Each path is a new rotation, seen through one point. The rows after it are directions, each followed by how far the rotation turns it, in degrees per step (0 if it stays put).
Each turn is a multiple of 5 degrees from 10 to 175, or 0.
Each row of a path follows its step; steps can be skipped.

step 0: [ -3  13  11 -14 -22 -21 -19  27 -11 -16 -17   0  31   9 -16 -58   0 -13
 -33  16  36   8  17   4   6  34  14  21 -60  40 -33   7 -10 -16   6  21
  10   2   6 -53  25 -22  10  23  -4 -27   6 -19  -2  28  15   7 -13 -27
 -24]
step 1: [ 10 -26  12   3   5  18  14   3  -9   9  13 -24  27   7  -8   2   6  19
 -63 -20 -44 -35  -7  15  -1 -10  30 -63 -27  11  -9   4  21  22 -70  10
   2  15 -13  10  33   4 -18   0  -2   4  13  17  24   7 -33  12   4  -4
 -31]
step 2: [ -7   2  16 -67  26 -19   9 -36 -30  18 -39  14  12 -16   8 -15 -11  27
 -28  -6  -3   9   2  17  -3 -38  18 -10   9  -9  17  -8  17  -4  27  29
  25   3 -15  20  -7  24  32 -29  25 -35 -12 -48  17  -5  23   1  35  29
   0]
step 3: [  8   3 -11  13  -6 -10  36 -20 -28 -36 -20 -14  -6  -6  13  45  26   2
 -26 -19   3 -20  -2 -18   5 -30  16   8   7  23   7 -12  -7  16  30 -13
 -59  -2 -53 -37  -1 -55 -17 -14 -19 -32 -11   6 -37   8  30 -18  10   2
  -2]
step 4: [-35  25  -7  35   5  10   4  15 -21 -17 -32 -31  26   3   7  31  -4 -26
   7  31 -12   9  -3   0 -15  19 -26 -31   4  16  17  21 -13 -41 -11  14
  61  31  10 -24 -22 -46 -14  14   4 -18  18 -49   9  31  10   6  -3  -3
 -28]
step 7: [ 43 -38 -18 -17  18  -5  45  25  -8 -10 -59 -31  -6  14 -11 -14 -29   4
 -37  -8  37 -21  -7  22 -27 -27  -1 -18 -22 -34  11  -2   8 -24  42  -6
 -28 -15  -8 -32  19   2 -15   6 -22 -22   8 -16  13   4 -12  24 -19 -15
 -13]
step 8: [-25 -20 -38  31 -30   8  -5   5 -29   9  -9   5 -10   8  -4  10 -10 -18
 -46   8 -57   8  -6   4 -18  26  26  -6 -27  41  15  -2 -22  -4  13 -11
 -20  33 -34 -19  -5  12  33 -38  34  -8  -3 -26  32  29  16  24  24  -5
 -13]
step 9: [-10  23   4 -13  57  18  31 -26  -4 -21   9 -30   2   2  14  34  38  12
 -15  21  -2 -23 -18  26 -13  37 -13  -6 -13 -23  -3  -8  22  13  -3  27
  40  16 -46 -12   7  17  49   2   9 -17  -9  17 -28  16  -5 -40  26  -3
 -29]
step 10: [  6  12  34  -5  12  13 -20  -2 -36   4   9 -30  16  19  32 -16  47  -4
 -15   7  -2  17  17 -24  -4 -46 -48 -21  13  31 -26  -4  19  -1  15 -26
 -20  -8 -24  17   2  -1   9  30 -20 -14 -27 -66   3  19  35 -15 -15  -7
  16]
[ -3  -1   5  -1  -9  -3   0  -8  -8  -2   8   3   0  -4   0  -1  -6  -9
   1   1   4   6  -9  -9  -3  12   2   0   1   2  -2  -4   9  -2  -4  -7
   9   2   0   2   4   1  -1  -9  -2   2  -5 -15  11  -2  11   4 -12  11
  -1]
170
[  5   6  -1  -4   1   3   5  -6   6  -5   0  -9   6  -2  -4   6  -1  -3
  -9   3   0   3   2  -1  -7  10   7  -5  -8  -8  11 -15   6  -3   5   1
  -2  -4  -2   6   8  -2  -6  -3  -6   1   6  11  -8  -8  -4  -8  -9  -2
  10]
175
[  1   4   2   2   8 -10  -1 -10  -1  11   5  -4  -1   0  16  -3   7   2
   3  -1   0  -9  -9   4   6  -4   2  12 -10  -7  11   1   4   4  -3  -5
  -2   4   3  10   1  -4  13   2   4  -4   2  -2  -1 -11   2  -2  -1   3
   2]
100
[ -5   4   6 -11   6   0   5  -2   6  -8   1   2   3  -7   0   2   3  11
  -1  -5   1   9  -8  -2  11  -4 -13   4   4   8   1 -10   2   4  13   0
  -7   2  -2  -2   2  10  -1   6  -5  10  -6  -3  -3 -10   1  -4   3   7
  -9]
100
[ -6  -5   0   7   3  -2  -5   3   6  -8  -7  -7  -6  -5  14  -4   7   1
   8  10  -3   3 -10  -3 -11   3   7  -8   8   1   2  -5  -1  13   6   1
   3   4   0  -2  -7  -3   1  -6  -1   3  -7  -2 -11   5   7  -8   4  -3
   1]
65
[  9  -1  -5  -8  -5  -8  -5   2   2  -2   9  -7  -1  -5  -1  -3   2  -2
 -11  -6   4   8  -4   6  -3 -12   1  -4   8  -9   0   9  -3   9   1  -3
  -1   0   1   1  -8   5  -6  -9  -7  -8   4  -8  -2  -5  -8   5   6  10
   9]
80

step 0: [ -2 -14   7   4  32  26   7  18 -19  35 -28  -1  -5  17  10  14  -6 -14
 -20 -16  -9  19   5 -20  -7  -9  15 -25  11   1  -7  18 -11 -57  26  26
  27  -1  -7 -11  12  -7  28 -16 -15  28 -18 -11  14   1 -42  19   6 -34
  36]
step 1: [ 34   6  11 -12  37  26  13  -4   9   5  14   1  29  -8 -10  33  -4  27
  24   4 -33  17  13  13 -16   3  10 -50  15  19 -24   9  16 -24  31   8
   7  -5   0  -9 -22 -11   6  -5  -9  15 -40   4  21  48 -30   2  11  -9
   4]
step 2: [  8   7  -3 -12  55  15  -2  21  30  11 -15   3  46  -3   5 -15  23 -16
  26   7 -19   1 -41 -12  14  20  -9  -1  12 -11   1   3   3 -28  13   8
  22   6   6 -24  18 -39 -23  -8  17   1 -11   2  31  24 -35 -22  26 -20
  10]
step 5: [  9  -7  -5 -28  11  32   0 -12 -36 -13  -4 -10  32 -16  -9 -14  14   6
  41  30  31  -5  14  -9  19  14   7 -36  30   2   1  13 -16   0 -10  -1
  -2  -3  -5 -33  28 -47   2 -29 -20   0 -17  -4   9  10 -36  16   2 -30
 -30]
step 6: [ 25  25 -10 -14  -8  19  23  -1 -21  -3 -13 -16  28  -2 -20 -17 -18 -12
  28  24  16 -15 -14   5   9  -7  13 -20   6 -32 -59  -3 -30  24  19  10
  25  -5   0   7  10 -22  -4 -22  37 -10  17  26  12  13 -31  -6   5 -33
  22]
step 7: [ -5 -20 -17  -2  -8   6  21  -2 -40  37 -33  -1  -6  35 -12  15  21  -8
  32  20   9 -26 -12 -14 -37   6  24 -16  18 -10 -19  -4   3  -8   4  19
   5 -16   3 -16  18  -6   2  -7  12  21   2  12 -21 -21 -70  -1  12 -25
  18]
step 8: [ 41   6 -15  -6  22  36  37  -1 -17  32  -4  -2   7  25 -28  38  20  15
   0  12  10   8  20 -22 -14  18  14 -34  13 -21 -32  25 -32 -20  18   9
  -3   2   3  17 -12  -1  11 -15   1   5   7  -8 -15  17 -25  -6   9 -13
 -48]
step 9: [ 29 -17   3 -13   5  58  12  -5  25  38 -10   0  44  -1 -35  13  -1   7
   8 -10  -3 -19   7   4  36   9   0 -10  -6 -36  -7  -3  -1 -18  32  12
  11 -27  26 -34  21  -9  11   1   1   0 -14   7  -6 -14 -36 -28  15 -19
  -2]
step 10: [ 43 -15  11   6  22   6   0  20 -10  18   4  13  12  -4 -30  44  -1  -8
  61   4  -5   0   4  -1 -20  18  16  -8 -16 -25 -21 -22 -30 -29  14  -8
  18  18   8 -24  13 -28 -28   4  25 -12 -15  -7 -11 -12 -21 -25 -26   0
  18]
[  7   4   0   6   2   6  -6   3  -2   4  12  10   4  -5  -2   9   4  -6
  -8  -6  -1   4   2   3  -8   1  -7   0 -10   0  -1  -4 -15  -9  -1   3
  -2  -9   5  -6   4  13   1   5  -3   0  -2   9  -6 -13   5  -1  -6   1
   3]
25
[ -6   3   5   7  -2   8   2  -4  -8 -11   5  -1  -7   0   3  -5   0  -5
   2   1  -4  -2   6   6   2  -4   7   6  -5   8  -6   0 -12   5  -8  -6
  -1  -1 -14   1   7   0  14 -16   0   0  -5   1   2   1  -8   1  -3  -2
  10]
55
[ -7  -3   3   3  -1  -5   8  15  -3   2   4  -2  -2   0  -2  -9   4   4
   3  10   7   3  11  -1   2   4   4   6  -4   8   2   2   2  -4   3   2
  -5  -2   9  -9  13  -2  -7   8  -5   7 -10 -11  -6  -3  -4  10  -4  -4
   3]
155
[ 12   3   6  -1   2   0   5  -4   8  -4   2   7  12  -5  -1  -5   3   9
  -6  -2  -3  -8  -4   7   2   6   1  -3   0   1   5   2  -4   5  -1   9
 -16   1 -12   3  10  -3   4   5 -11   4  -1  -1  -2   7   2   1   4  -6
 -11]
100
[  1   6  -8  -1   5 -13  -2  -9  -1   5  -3  -2  12  -9   1  -4  -6  11
  -5   7  -5  -2   6   3  -1   8  -5   3 -11  -2   2   5   3   4  -5   0
   6  10   7  -3   7   1  -3 -10   2 -12  -4   3  -2  -1  -6 -10  -4  -2
   9]
95
[ 12 -11   1  -7   8  -8   0  -7  -2  -7  -5  -6  -6   0  -1   4   4  -7
   7  10 -15   0  11  -7  -9  -1  -1  -3  -4  -2  -6   0   8   3   0  -6
  -3  -4  -7   0  10   8  -2   9  -6   2   1   3   3  -4   5   1   6   1
   6]
115
